Each path below is one point turned by a fixed rotation once a step. After each direction that follows a path, write how fast that rotation turns it, in deg/step (0 if it stays still).
Each turn is a multiple of 5 degrees from 10 to 175, or 0.
Each row of a path follows its step; steps can be skipped.
Path 1:
step 1: [-55  21  -9  13 -15 -30 -13  -6  16  15   5 -13 -23  37 -17  -8 -18   2
 -26   4  -1  29 -15  -5  27  14  16  -2  27   0  10  -3 -15   1   8  19
   2  -2 -52  35  15  10  38  -9  26   1  13  53  24   5]
step 2: [ 10  10  12  19 -18  32 -10 -11 -31   6 -19  53 -12 -31   4  -6   4   3
  -2 -24  16 -43 -32  -9 -49 -14  -3   8  -7  17 -23   1 -20  16  11 -24
   5  36 -22  17  25  12  36  19  15 -25  26  -2 -13 -13]
step 3: [-13 -15 -21 -11  27 -12  -6 -12 -15  22 -16   8 -27  28  -2 -58 -25  21
   0  -8   2 -10 -18 -44  22   5  13   4 -25 -45  11  23 -29 -26  -1  25
   7  20  27  -9 -31 -18   1  20  10  26  13 -12 -13  34]
step 4: [ -7  10  30  -6  45   6   5 -30  13   0  -8  23 -20  -5 -19   7  15   6
  -1  36  -9  21  20  31 -56  -2   2  -8 -36   9  18 -33  17  26  25   1
 -11  25  32 -26   6  -3  -5 -22 -30  -6  27  -1 -37  12]
step 5: [ -5  16  11   1  -8  15  41  28  10  -3 -12 -15 -23  36  22  -3 -26  27
 -29  18  44  32  17  -1  40 -13  39 -21  22  13  13  14   9  -4 -11   1
  25  -1   6 -34  -1 -32 -31  15   8 -26  23  12   6 -20]
step 9: [-49   4  -3  14 -32   8   9 -27  13  24 -18  18  11 -22  30  -6   3  -8
 -31 -26  18  13  -7 -16  -2  -4 -11 -24  -3  10  10  22 -33   1 -26   3
  -9  27 -29 -13  25 -24  42  -1 -12 -35  31  19 -20 -43]
step 10: [ -3   6 -18 -21  19 -13  16   2 -24  21   7  31 -31  12  41  -7   6  46
  25  -7  -1 -17 -25 -56 -23 -27  20  -2  26  -9   4   3  -9   7  24   8
  23  41   8  23 -12  42   6  17  -5  11   0   7   8  29]
step 11: [-28  -3   2  -8  37  14 -37 -27   5  -2 -12   9 -15   1 -61 -32 -16   6
 -43   8  26  19 -27   4 -19 -12 -21   6 -15  19  11   7  11  -6  21  20
 -25  19   8 -28  19  -5 -14  39 -31  26   0  -4 -26   2]
step 12: [ 22  29  10   2  25  24  30  -3   8   5 -21  13 -49  15  -6 -11   2  12
  -6  35   8   9  -1  24   7   8  45  -7 -24 -19  -6 -32  18  19  31 -28
  43   6  -7 -28 -18  -9  -9 -11  42  -1  14  -9  40  -5]
step 13: [ 10   0  58  25 -19  -8 -34  32   8 -25  -1 -27   1  19 -18  -8 -30  12
 -37   0  -6   2  20  -8  26   1  22   1 -29  39  21   2 -10  -3 -10  10
  22   6   6  22  16 -15  20  -8   2 -24  42  21 -46   4]
[ -7   7   5  -8   3  -6   5   4  -1   3   2  -3  -7  -5  -7  -1   0  -6
   6   3  -5 -12   0  -1  -1  -5   2  -7   8  -6  -4  -8   0   6   5   0
  -2  -3   8   5  -1  12   1  -7  -2  -7  12 -14  13  -3]  170
[ -1   3  -6   1  -4   2   3  -9   1   9 -12  -6   2   1   4   2  -2  -8
  -9   2  -3   5 -12 -18 -17   9  -1   3  -2   4  -4   1   0   4   6   5
   1  -4  -1   4  -4   2   5   8  -1   4   5  -1   6   3]  45
[ -6   2   1   3   2  -3 -11  -4   2   8   0   6  -3  -8  -3  -5   4  -3
  12 -12   2   2  -7  -3   1   4   2  11  14  -1   0  -1  -2  -4  -4  -8
   4   7  -7  -3  -3  -2   5  -6 -15   5   2  10   8  -4]  45
[ -5  -6   2   2   3  -1   0  -5  -5  -6  -2 -15 -16   6  12   6  -9  11
   9  -6  -6   0  -7  -4   6   1   4   2   8  -2   5  -6   2  -2   1   1
  -2  -3   0  -4  -6  -4   5  -2  11   5  -6  -2   3   7]  155
[ -2  -4   1   6  -5  -2   9  -3   4   9  -3   1  -3  -2 -11   6  -1   0
 -11   0   2  11   3   8  -1  -2   2  -7   7   2   0  -7  -4  14  -9  -3
   6  -1  -8  -4   2  -8   0 -14   2   2   0  -4   4  14]  95
[ -3  -5  -4  14   4  -6   2   2   5  -5 -12  -1  -5   1  -3  -8   7   7
  -3  11  -5  -5  -2   2  -2   9  -3   2   0  -8 -10   1   2  -3   1   5
   8  -6   2 -11   1   5   3  -9  -8   1 -10  -5  -6  -9]  90
Path 2:
step 0: [  7 -17  -5  22  17 -25  18 -45  -1 -39   5 -25 -23 -22 -24  18  22 -14
  -7 -23 -34 -21  24 -10  15  -5  12 -19 -26 -11 -33  -9   8 -12 -34 -35
  -9 -14  -3 -15  13 -37 -22  16   3   5   0  13   0  -5]
step 2: [ -2  22  -7 -23  25 -10   9 -50  13 -27   3 -10  -1 -34   3  10 -32  16
 -15  25  -6  18  14 -23   1  10  -6 -37  23 -14  29  29 -17   1  -5 -15
  22  -3 -11  23 -13  -4 -37 -13   2  13  30  28  20  24]
step 3: [ 13   4   4 -11 -16  26   4 -33  14  -5  -6 -29 -42 -20   1  12   5   0
  -3  31  -5  -8 -36   1  21  -5  22 -10  -7  22   1   2 -11 -38   0 -46
 -22 -21 -14 -15   0 -24  15 -32  -2  -7  -6  47  33   4]
step 5: [ 16  15  11  -1  -5   9 -10 -29  -8  -9  17   1  24 -32  24   8 -13 -30
  -8  26   9  -6  38  50  13 -46  22 -46 -24 -12  29  -7  12  10  -1  -9
  -6 -17  -3  22  -6  -2 -16 -21 -29   6  15  18 -10  -5]
step 6: [ 10   6  -7 -17  17 -10 -15 -29  12 -27 -20 -24   5  -3   3  -1 -39  -1
 -14  14 -23 -13  17  -1  28 -29   9  -1 -19 -19 -11  61 -16 -35  20 -11
 -17   1 -15  10   9   0  -8 -32  38  40   2  16   2  -7]
step 7: [  3  25  14 -16   2  45  -4 -24  11  -4 -31 -11  -8 -22  -1   7 -30 -19
   8 -11  -4  29  -6  40  12  18  37 -19   0  23  -5  14 -17  -8 -15   8
 -10 -16 -52 -16 -11 -16  16   7  24  -7  -7   9  26 -35]
step 8: [ 31   9  17  28   0  -4  25 -21 -26 -41  10 -13  23 -19  21   6 -32  19
 -18  10 -36  -5   5  33  13  14 -13   6 -34  21   2   1   0  17  10 -25
  15   4  -4   8 -22 -23 -25   4  -1 -23   7   9  27 -46]
step 9: [  9 -18  12 -20  -9 -17  21 -21   5  -2   5  -2   0 -28  29  26 -22  -2
  20  11 -24 -16  23  29  10 -17  12 -16 -11 -25  28  12  -5 -19  -4  -5
 -50  -7  32  -5  15 -44  28   3   7  -3  17  10 -26 -43]
step 11: [  0  -5  -3  29  31   0 -21 -23   7 -30  -2   4 -10 -48   0   9 -25 -12
  25   8  -9  24  27  18 -21  14  17  18  -6  15  14   3   2   8 -30  -9
 -15  -6 -33  -9  16  -1 -13 -26  19 -48   0  51  14 -10]
step 12: [  7 -13  -7  -4   9  17  -7 -26 -24 -23 -19 -14 -27 -46  10  45 -33  39
 -15   4 -13   2  24 -11  -4  -9 -19  34 -16   0  15   4 -29 -35 -12 -20
  16 -15  24  -1 -25 -24   0  10 -13  -5  -6  -5  18 -22]
[  2  -2   6  -5   0  -3  -7   5  -7  -5   6  -4   3  -6  -6  -2  -5   5
  -4  -3   9  -2  11   2   0  -8   3   3   6  -2   4  -3  -2  13   5  -7
  14  -3   8  -6   5  -4   1  -5  -6 -12   5 -12   2 -10]  100
[  7  -5  -2  -1   3 -11   9   2  -4   6   8   4   4  -8   1  -3  14  -2
   5   2   2   0  -5   2   7   2   0  -2 -11   5   0  -4   2 -14  -6  -3
   2  -2   1  -4 -11   0   2  -3   2  -1  12 -16   1  -6]  80
[ -3   6   6  -1  16   3  -2  -2 -11   2   1  -3  -6  -1  -5   7   0  -5
   2   2 -16 -13  -8  -9  12  -4  -2   4  -3  -4   7   0  -1  -2   1  -5
  -3  -4   8   6   5   3   6  -3   2  -9  -3  -2  -7   5]  120
[ -5   4   2   2  -1  -1   9  -1  -3   5  -5  -9  -2  -5   1 -17   4  -1
   8  -6  -3  -4   7  -5   2  -5   4  -1  13   9  -8   4  -1  -4 -12  -2
   8   5   8   5   0  -3   0  -2 -13   3   1   4   3   9]  20
[ -6  13  -6  -7  -8  -2   0  -8   6   0   0  -7  -4  -6  -6  -4   0   4
  -8   4  10 -10  -6   1  -7  -8  -6   5   2  -2  -4   7  -1  -4  -3 -11
 -15  -2  10  -4   0   0  -2   7   7   2   2  -7  -7  -2]  110
[  2   3   0   5  -5 -17   1  -1  -4  -7  -4   5   3   1  -3   6  -7   1
   2  -7 -10   6   5  -3   6  11  -2   0   9   5  -5  -1   4   5  -4   1
 -14   8   2   0   3 -11   7  10   3 -11   6  -3  -5  -3]  35
[ -5  -3  10   4   6   5   0   7   8  -2   4  -3  -1  -7   4   7   7  11
   3  -4  -3   6   5   1  -6   1  -1  21  -4   6   5   1  -1   5 -13   5
   0   6   7  -3  -3   2   3  -1   5   6  -2   0 -12  -1]  20
[ -4   2   5  16   5  -6  -1  -5   1   6 -10  10   1   5   6  10   8  -7
   0  -3  13 -11  10   8  -5   0  -5  -2   3   1   2   1   1  -2   4 -11
   1   4   2  -2   1  -6   6 -10   6   2  -4  -1   1   5]  65
Path 3:
step 0: [-16   7  -1  24 -43   1   2  14  11  -3  26  51  20  24 -33   3  26  -1
  13   1  -9   8 -37  18   1 -12 -18   7  -7  15  50 -15 -16   7   9   2
 -16 -22  14  23  28 -30  12 -30   0   2  27   1  13  -4]
step 1: [-15  31  -7 -13  20  14  -3 -14 -31   4 -29 -16 -16   6 -11   4  34  32
  41   2  -7  58   2  33   0 -27  -4  39  -4  21  -9 -25 -17  -4  19 -12
   2  13  20 -16  26 -13  -4   3 -20  16  12   4 -10   8]
step 2: [-33  -8  18 -20  -3 -43  22 -19  11 -17  -1  -3  -6 -26  36  30 -16   6
 -41 -11 -27  -2 -10  21  25 -38 -21   2   2  12  -9  -6   3  14   7  -9
  11  -2  12  -1  26  33 -30   8 -15  20  -2 -11 -35  27]
step 4: [-34 -29 -13 -27 -14   7   6  13 -12 -12   3 -21 -11  -6 -45   7  36   0
  16 -29  -7  18 -38  -3 -13  -1  30   6   5  -6  -2 -22 -16 -21  18 -39
 -10 -11  -4  10  27 -10   5 -21 -20 -13   8 -33  47 -11]
step 5: [-30  20  11  -3 -25 -36 -17   5 -13 -14 -36   0  28  10  10  31   0  15
  17   0 -11  21 -27  22  15  -9   4   3   2  27 -27  36   4   2   6   8
 -11  43  40  38  24 -23 -17 -10   4   2  11 -19 -13 -18]
step 6: [ -5  32  10 -23  23  -6  42   5   1 -27  -8  39  -4  10  34  17  28  16
  -6 -21  -9  39   1 -22  12 -27  21  -4 -10 -12  20  22  -4  25  27   8
  11   0 -32   0  -5  13 -11   5 -20  23  24   8 -41  -9]
step 7: [ -9  -6 -21   2  19   9  39  21  20  -3 -23  -8  10 -22  -1  22  30  23
 -40   4  17 -13   3   6 -30 -21  -5 -19  38  -2  31  -5 -16 -13  30  -8
  39 -26   9  24  29   8  -5   7  -2  -2   0 -19  30  30]
step 8: [-21 -24   0  23 -33  -1  14 -20 -16   2  32  -9   0  -2 -24  26  16  30
  28  32  23   9 -18 -16   0 -24 -30   6   6  -3 -10  19 -15  -3 -19   5
 -13 -26   8  21  27  -7 -18   0   4  -3  26 -59   5 -31]
step 11: [  3  -8   9  26  -7   4  17  47  14 -11 -25  -6  17   9  -7 -14  10  47
 -14  -1  12  -1 -25  -6   4  -4  25  -9  13  -7  39  17 -14  10  -4  22
 -18 -34 -24  -8  25  -8   8  45  17 -21  34 -35 -12  -9]
step 13: [-20 -14  10   1   4 -20   9   4   4  -3  -5   3  26 -14   6  45   7  -2
   4  -5   9  19 -27  -4  -3  31 -66  14  20  26 -16  20  10   4   0   3
   5  -5  34  16 -32   6 -10   5 -18  16  52  29 -14 -13]
[  4   9  -1   4  -8   2  -3  -3  -2  -5  -2   3   4   3   1   1  14   0
  -7   1   0   2  -5   3   7  -4   1   3 -12   7   4  -2   6  -6   5  -5
   1  -5   4   0   7   7 -13   1 -18  -8 -12  -3   2  -4]  10
[  1   1 -12  -4   0  -4   3 -11   6  11  -2   4   0   9  11   1  -1  -2
   7   0   0  13  -1   2 -11   3   2   8  -4 -10  11   2   0   3   6   0
  -1  -1 -12  -2  -1  -2   1  -4  -5  -5  -1   8  12   3]  125
[  3   2  -6  -1   7   7   0  -9   4   1   7   5  -2   1   6   8   1   1
   1   4  13   4   5   0   1 -14 -16   4   9   6  10  -7  -5  -1  -1  -3
   9  -5  13  -4  -5   0  -1   2   1   3   2   0  -7   2]  60
[ -4  -4  -6  -7   5  -8   1  12   9  -8  -7   0   0  14   0   5   2  -6
  -8   0  13   1  -4  -8  -2  -1   4   5   2   0  -2   6   6  -4  -8  -1
   4   9   5 -10  -3   0   8 -10  -6  -1  -1  -3  -1 -10]  45
[ -8  -1   7  -3  -4  -5   4 -11   9 -10  13   5 -16  -7  -4   5   1  -9
   4  -5  -2  -6  -4 -12   5  -4   0   1  -3  -6   5  -5   0  -4   5   2
 -11  -4  -7  -6  -2   1   0  -6  -4   1   6  -3  -3  -3]  170
[  0  -5  -1  11  -2  -1  -4   4  -2   1   0   4   4  -7   0   7   6  -8
   9  -3  -5  -1   3  -7   0   5   0  11  18   6   3   4  -9   0 -14  -7
   3   1 -12   0   5   6  -6  -6  -1  -2  -9   2   0  -1]  80
[  3 -13 -16   7  -2   1  -4   2  -6  -7   7  -9  -5   8  -5  -2   6  -4
   7  -4  -7   3  -9   3   2  -2 -10  -3   0   3   3  -2   5  -5   3   7
  -1   0   2  14 -10   1   1  -3   3   7  -2   2   6 -10]  85
